Rows are one point carried round by a steady rotation, each followed by how many steps it has turned.
The counts run from 0 to 122.
[115 139 110 114 157 162 104 138 115 150 135  93 125 149 140 140 180 162
 181 158 140 173 135 111 135 182 105 124 137 139 132 100 152 149 181 149
 125 126  84 188 119 133  92 114 154 138 154]	49
[157 142  99 123 142 156 119 146 108 172 129 133 105 118 184 143 121 103
 112 166 135 172 137 127  78 155 112 137  76 143 125  71 111 135 172 163
 104 116 119 121 127 129  95 168 127 164 171]	19
[141 146 109 140 111 142 164 166 160 184 122 144 157 154 136 116  94 109
 109 182 114 134 152 131  85 152 157 105 110 120 142 111 102 114 175 173
  94 122 155 134 107 121 125 147 119 166 173]	98
[162 116 109 117 126 140  84 156 142 137  91 117 126 128 203 119 145 143
 138 120 153 147 136 121  85 184 122 141  84 156 123  88 130 124 169 136
  71 131  83 140 123 111 108 153 107 120 153]	79
[112 127 132 124 138 165 100 156 112 143 135 121 117 113 121 160 110 126
 128 177 134 146  96 118 136 129 108 115 152 135 118  51 117 162 144 135
 118 100 136 180 137 184 147 181 178 136 145]	57
[103 132 110 142 145 107 150 184 151 122 181 122 132 138  97 124 150 155
 130 160 142 103 151 140 158 135 148  98 148 104 117 100 106 152 101 166
  93 105 146 148  55 170 146 153 138 109 156]	102
[104 122 143 133 105  98 124 163 182 152 130 100 113  94 149 172 161 149
 103 142 166 122  96 136  81 129 123 129 136 119 124 108 154 163 198 104
 105 152 111 139 149 131 157 176 141  95 151]	45
[ 93 136  81  85 151 164 111 131 123 113 139  83 158 153 124 125 159 139
 110 163  96 138  80 126 108 139 137 105 164 156 108 122 109 135 163 154
 105 154 111 150 102 147  89 146 152  67 121]	120
[170 133 102 120 146 139 100 189 180 156  94 176 158 163 113 100 128 142
 138 120 101 128 144 108  88 135 122 104 140 144  96 112 126 114 142 132
  97 142 118 176 116 146 169 122  95 155 156]	67
[135 157  74 146 133 123  95 139 151 157 132 120 124 120 146 134 115 146
  91 120 151  97 152 137 123 150 132 142 118 108  97  61 115 122 107 144
  85  93  72 146  94 160 126 185 115 103 149]	71
[137 138  78 126 152  97 119 147 182 138 126 121 124 139 122 149 189 147
 147 128 105 138 164 115  65 141 142 111 161 130 125 136 155 116 185 149
 130 165  87 155 125 117 115 150 115  94 142]	113
[136 100 137 119 120 125 133 179 166 146 137 131 122 116 108 128 180 139
 193 147 128 144 178 100 123 147 109 131 151 120 149  82 133 163 152 176
 120 144 124 180  91 134 170 157 111 141 146]	36
[159 140  85 119 160 120 131 186 114 113 153 140 132 172 163  98 127 147
 152 143 112 134 153 106  95 164 145  82  82 153 107 119 109 120 125 149
  86 119 157 120  91 133  93 134 106 132 182]	21
[146 104 101 145 142 153 104 158 143 169  95 181  91 110 107 136 155 140
 104 160 155 147 147 168  74 130 130 101 102 149 144 109 113 143 139 149
  86 105 154 174 138 150 183 180 133 147 139]	65
[151 128 101 138 107 126 148 177 161 114 115 134  97 126 161 129  92 122
 119 137  96 165 161 124  67 122 158  98  74 133 119  94 127 158 147 137
 126 113 141  99 105 171  94 185 152  96 142]	85
[ 88 102 148 130 107 126 128 160 153 136 153  83 118  95 125 167 182 154
 108 160 173 136  99 159 114 127 131 129 139 116 142 106 138 180 163 140
 100 139 121 147 120 144 145 177 145  76 136]	44
[122 140 132 119 108 163 156 147 185 122  81 114 143 154 142 120 126 145
 120 157 103 166 114 123  91 155 154  96 127 163 134 153 141 137 218 132
 116 136 135 158 122 130 109 114 158  96 148]	47
[115 100 152 115 161 138 132 187 133 145 150 155  95 115 138 130 197 133
 169 172 137 171 120 132 115 130  99 109 132 152 149 106 122 162 155 159
 115 128 170 164 103 131 160 131 136 149 157]	95
[176 152  84 127 154 119 110 163 104 150 132 140 133 154 192 121 113 126
 145 142 143 146 154 103  91 171 127 105  77 155 101  90 132 108 154 148
  97 111 127 125 115 128  81 157 107 143 173]	20
[106 126 106 126 116 155 145 167 179 127 122 112 114 136  87 123 144 151
 175 156 104 158 170 131 129 153 151 100 126 113 141 110 137 183 160 154
 143 113  98 173  90 181 114 149 182 101 125]	115
[145 133  66 128 160 111 119 170 125 148 143 115 134 137 102 162 163 140
 123 149 117 131 122 115  53 111 136  77 145 132 116 120 139 123 159 151
 123 165 114 149 166 138 106 179 119 113 147]	53
[129  84 102  91 136 134  72 167 166 102 116 120 122  97 143 121 180 133
 117 111 111 118 108 124  92 114 119 144 160 157 118  98 112 139 124 142
  92 165 122 157  93 139 171 163 101  72 113]	74
[123 139  75  99 173 154  80 139 151 150 106 129 130 132 128 104 208 145
 119 124 122 116 126 155  77 150 117 143 145 142 111 139 115 110 157 160
  85 170  91 169 110 106 152 127  88 113 128]	2
[150  99 110 113 124 154 126 176 136  92 112 113 111 120 157 134 110 113
 136 157 103 169 135  98  77 137 145  90  94 169 135  72 110 154 145 162
 124 139 149 121 109 152 109 188 144 100 145]	86
[112 142  89 143 124 135 137 179 121 169 161 105 136 161 117 126 143 165
 129 166 167 117 128 148 111 148 139  94  79 119 124 132 138 157 152 145
  90 104 114 154 134 169  85 145 153 133 152]	51
[112 142 134 131 108 130 146 137 224 122  75 136 157 142 142 136 114 125
  99 124 106 136 131 127 117 143 165 113 178 150 126 110 128 114 178 146
 101 128 149 144  84 135 168 132 132  83 174]	106
[130 126 136 138  90 114 122 200 198 168 150 130 132 133 112 116 139 142
 171 149 152 121 166  91 124 131 128 139 137  81 122  83 152 162 150 146
 116 138 101 150 107 155 161 151 114 154 162]	37
[127 145  95 128 143 114 140 161 192 120 128 119 108 153 110 127 159 163
 171 119 100 146 183 118 107 152 153 100 157 120 115 125 159 152 162 143
 146 129  90 162  93 161 125 128 153  81 148]	114
[146 151  92 122 178 113 115 143 125 140 145 129 155 152 124 142 143 128
 144 151 114 124 164  89 114 175 141 112 168 136 119  70 110  92 136 187
 110 117 117 155  78 113 124 159 101 138 181]	100
[128 104 119 123 148 131 139 165 174 105 114 147 107 136 109 128 188 145
 167 151 106 151 198 136  98 162 151 107 133 150 164 122 115 148 141 178
 120 133 157 169  83 119 165 148 120 111 145]	35
[141 137  76 143 120 120 110 156 157 112 119 123 125 130 135 128 109 164
  79 111 146  95 149 144  98 144 162 116 104 143 105 100 114 127  91 130
  63 102 111 122  91 161 129 178 117  55 144]	72
[ 94 133 124 121  99 193 123 142 178 153  93 114 102 104 170 100 123 118
  97 143 126 156 120 172 114 142 131 174  96 127 131 115 120 162 178 150
  92 103 119 129  83 150 127 140 155 105 123]	77
[104 145 116 119 132 161 151 179 177 163 133 140  98 142 179  80 153 121
 137 155  99 172 110 154 124 129 109 133  87 127 104 135 130 176 183 127
 120 120 144 130  95 163 119 113 153 140 140]	17
[139 147 116 137 107 158 103 142 169 142  87 137 164 154 142  99 116 157
  87 127 160 101 116 158 109 175 142 125  93 154 114 140 107 117 142 121
  25 117 121 161 116 123 148 120 111 110 148]	0
[101 136 121 113 103 153 125 164 218 144 112 134 102 121 171  85 145 128
 121 118 116 147 108 158 131 129 113 166 140 107  94 120 133 174 172 127
 109 121 112 129  68 160 159 119 147  95 125]	76
